A single turn carries every row of the set below to another of its rows. Some are shown first; where does it send the rows asked next?
tevek: [  55,  -42, -265,  153,   95,   19,  -37,   34,    4, -194,  131,   -8,
  -77,  -73, -151,  -92,  -65,  111, -146, -177,   39,   15,   24,   37,
  -51]
gori: [  49,   63, -126,  342,   91,   13, -155,  -70,  -46, -170,   99, -326,
  -37,   61, -319, -135,   62,   97,    0,  139,   96,  -58,  -97,  243,
   97]
doli: [ 107,   81,  123,  282,   83,   26,  -21,   27,  -85, -218,   25,  148,
  -38,  106,  -47, -176,   -7,  196,  -80, -167,   76,  -67, -235,  111,
  172]
sovek: [ -25,   30, -152,  341,   29,   15,  -90, -115,  -16, -158,   86, -290,
  -38,   74, -282, -107,   18,   79,   78,  164,   62,  -32,   22,  151,
  145]
libov: [  94,  -30,   96,  135,    8,   68,   63,   -1,   11, -187,  116, -289,
  -53,  230, -154,  -94,  -28,  167,    7, -217,   57,   42,   51,  107,
   72]
Basi: [ 262,  157,   28,  268,  -28,   16,   -6,  -23,   73, -190,   34,  -59,
  -12,   -3, -179, -168,  -70,  -14, -282, -168,  129,   68,  -51,   10,
   23]
det: [  94,   12,   64,  240,  132,  -34, -134, -165,    7, -183,  122,  117,
   86,  146,   -6, -121,   88,  217,   23,  -14,  115,  122,  -94,   67,
   17]
Pid: [ 122,   54,  -35,  399,  -50,   81,   15,  -83,   68, -152,   18,  -89,
  -83,   -1, -171,  143,  -21,  -41, -227,  -89,   93,   -1, -183,  174,
   -9]
zenop: [-101,    8,  -80,  251,  116,   74,   -1,  -92,  -33,  -78,  234,   55,
 -199,   82, -108,  -30,  -82,  155,   61,  101, -129,  202, -126,   66,
  148]
kemep: [  94,  165,  -81,  237,  105,   45,  -80, -143,  -34, -101,   61, -306,
 -136,  193, -303,  -14, -104,   59,   -5,  108,   81,   72,   -6,  205,
  193]
Dogiv: [   9,  -69, -171,  196,  153,  -15, -128,  -87,  -62,  -23,   70,  134,
  -67,   84, -309,  -63,   55,    1,  -51,    8,   22,   86,   28,  103,
  -76]
motu: [   1,   88, -133,  304,   36,   52,  -59, -168,  -11,  -97,   84, -271,
  -94,  157, -265,  -47,  -72,   65,   66,  146,   44,   64,   72,  131,
  210]
dig: [ 102,  -83,   54,   84,  -22,  -39,   53,   38,  -63, -180,  184, -292,
  -21,   79, -295, -170,   54,  137,   36, -167,   69,  -56,  -13,   63,
   36]
Sedo: [   0,   32,   41,  211,  -10,  106,   21,  -65,   48, -292,   28, -135,
  -16,   -1, -171, -116,    7,  197,  -10,  291,  -38,   10, -179,  212,
   72]
vor: [ 132,  160,  -86,  275,  154,   32, -151,  -89,  -52, -127,   95, -343,
 -102,  136, -328,  -61,  -39,   65,  -47,   92,  123,   12, -103,  278,
  130]
bul: [ 130,   42,   -8,  103,  167,   49,   41,   42,  -84, -220,  139,  181,
 -144,   95, -134,  -72,  -76,  249,  -73, -152,   31,  -68, -197,   98,
  183]
fitu: [ 195,  150,  -43,  325, -118,  102,   54,  -39,   91, -239,   78,   25,
  -61,  220, -289,   28,   -4,  -69, -160,   23,   45,  -15, -163,   75,
   46]
zuli: [-102,   58,   37,  255,  -12,  147,  -37,  -74,   15, -216,    7, -145,
  -39,   30,  -58,   -9,  -62,  144,   -6,  200, -149,   91,  -54,  184,
  129]
Fev: [  25,  219,   12,  214,  113,   46,  -33,  -68, -127,  -79,  170,   41,
 -198,  232, -146,  -62,  -87,   87,   15,   32,  -54,  174, -264,  115,
  179]
kepep: [ 138,  205,   96,  224,   16,   -7, -131,   27,  -27, -206,  335,  -26,
  -31,  -29, -209,  103,   13,   16, -115,  -49, -104,   75,  -84,  -82,
  132]
lozi: [ 106,  -28,   31,   85,  171,   23,   56,   41,  -46, -165,  211,  141,
 -162,  -76, -230,  -10, -116,  176, -123, -108,  -36,   14,  -68,    2,
  199]
Zogug: [  97,    1,  128,  142,   56,   25,  -40,   36,  -62, -136,  109, -318,
  -47,  190, -187, -101,    6,  115,  -23, -253,   30,   50,   49,  127,
   41]
tet: [  95,  -95,   52,   97,  -35,   25,  127,  -23,   19, -216,  151, -273,
  -36,  158, -221, -126,   14,  171,   51, -160,   79,  -10,   34,   67,
   62]
ton: [  84,   93,   59,   63,   60,   17,  -28,  -67,  -93, -177,   38, -121,
  -24,  -17, -300, -153,   18,  113,  -29,  273,   45,   10, -259,  215,
   61]
gotal: [  83,   60, -282,  119,   34,   29,  -15,    6,  -63, -169,   48,   99,
  -46,  141, -116, -178,  -41,   99,  -61, -179,   65,   21,   26,    3,
   20]
bozik: [  30,  181,   50,   12,   98,   19,  -99,  -60, -215,  -39,    8, -124,
  -85,    2, -273,  -49,  -60,   36,  -43,  159,  -35,   91, -198,  208,
  129]
toda: [ 174,   16,  -98,  248,   65,   21,  -28,   30,   85, -193,  127, -118,
  -59, -168, -190,  -82,  -61,   56, -302, -160,   72,   43,  -17,   38,
  -33]
mevo: [ -80,  -92,   -2,  361,   67,   19,   17,  -97,   24, -116,  246,  -43,
 -114, -132, -159,  -73,   10,  175,  -18,  148,  -50,  127, -179,   77,
   81]
vusuk: [ 112,   -1,  -77,  121,  101,  -59,  -21, -165,  -65, -152,  180,   63,
  -10,    2,  -28,   45,   55,  221,   28,  -79,  210,   21, -252,  122,
   63]
kisep: [ 139,   76, -119,  189,    9,   22,  -30,  -45,    3, -158,   90,  152,
  -68,  263, -372, -110,   37,  -32,  -52,   82,   -1,   24,  -48,   43,
   -2]
gurul: [  84,  -27,  179,  252,   87,    6,  -23,    0,  -23, -120,  150,   94,
  -62, -181, -208,  -90,  -64,  116, -171,  -95,  -56,   50,   -5,  -57,
  196]
rodi: [ 117,  236,  144,  302,   74,   -3,  -55,  -55, -104,  -75,  145,  -45,
 -112,  100, -203, -143,    3,   47,  -82,   62,   37,  114, -421,  145,
  134]
lefel: [ 135,  100,  -38,  118,   16,  -24,  -20,  -66,  -87, -176,  310,  -35,
  -66, -106, -146,  185,    4,   87,  -70, -101,   65,  -18, -240,   23,
  142]
Lev: [ 125,  143,  171,  307,   83,  -10, -181,  -54,   24, -224,  209,   80,
   70,  131, -124,  -84,   66,   88,  -65,   12,  -74,  168,    3,  -43,
   70]
pemam: [ 208,  193,  -98,  198,  -41,   25,    2,  -26,  -24, -168,  -16,   55,
   -3,  187, -126, -234,  -75,    8, -136, -168,  114,   43,  -31,  -21,
   53]
vegok: [   1, -105, -109,  323,  114,   22, -128, -115,  -18,   -4,   30,  -31,
  -72,  -78, -173,   82,   25,   -3, -162,  -97,   88,   62,  -65,  200,
  -81]
putut: [ 106,  -17,  101,   95,   50,  -36,  -44,   51, -109, -124,  162, -340,
  -34,  109, -285, -152,   54,   93,  -27, -219,   71,   -2,   -9,  105,
   27]
sosu: [  47,   46,  125,  388,   51,  -31,  -37,  -68,   -6, -117,  184,  -92,
  -69, -119, -206, -162,   60,  101,  -97,  122,   38,   88, -357,  123,
   77]
Vevi: [ -92,  161,   39,  149,   61,  111, -114,  -67, -148,  -56,  -10, -149,
  -97,   34, -132,   39, -116,   58,  -23,  101, -152,  129,  -81,  185,
  157]
Leb: [  83,   45,  232,  354,   41,    8,  -59,    3,  -41, -148,   13,   90,
   18,  -57, -101, -181,   16,  122, -144, -135,   15,    1,  -96,   16,
  180]

tet goes to putut
zuli goes to ton
Dogiv goes to Pid
And these:
vor goes to motu
kepep goes to det
Fev goes to mevo
gotal goes to toda
gurul goes to doli

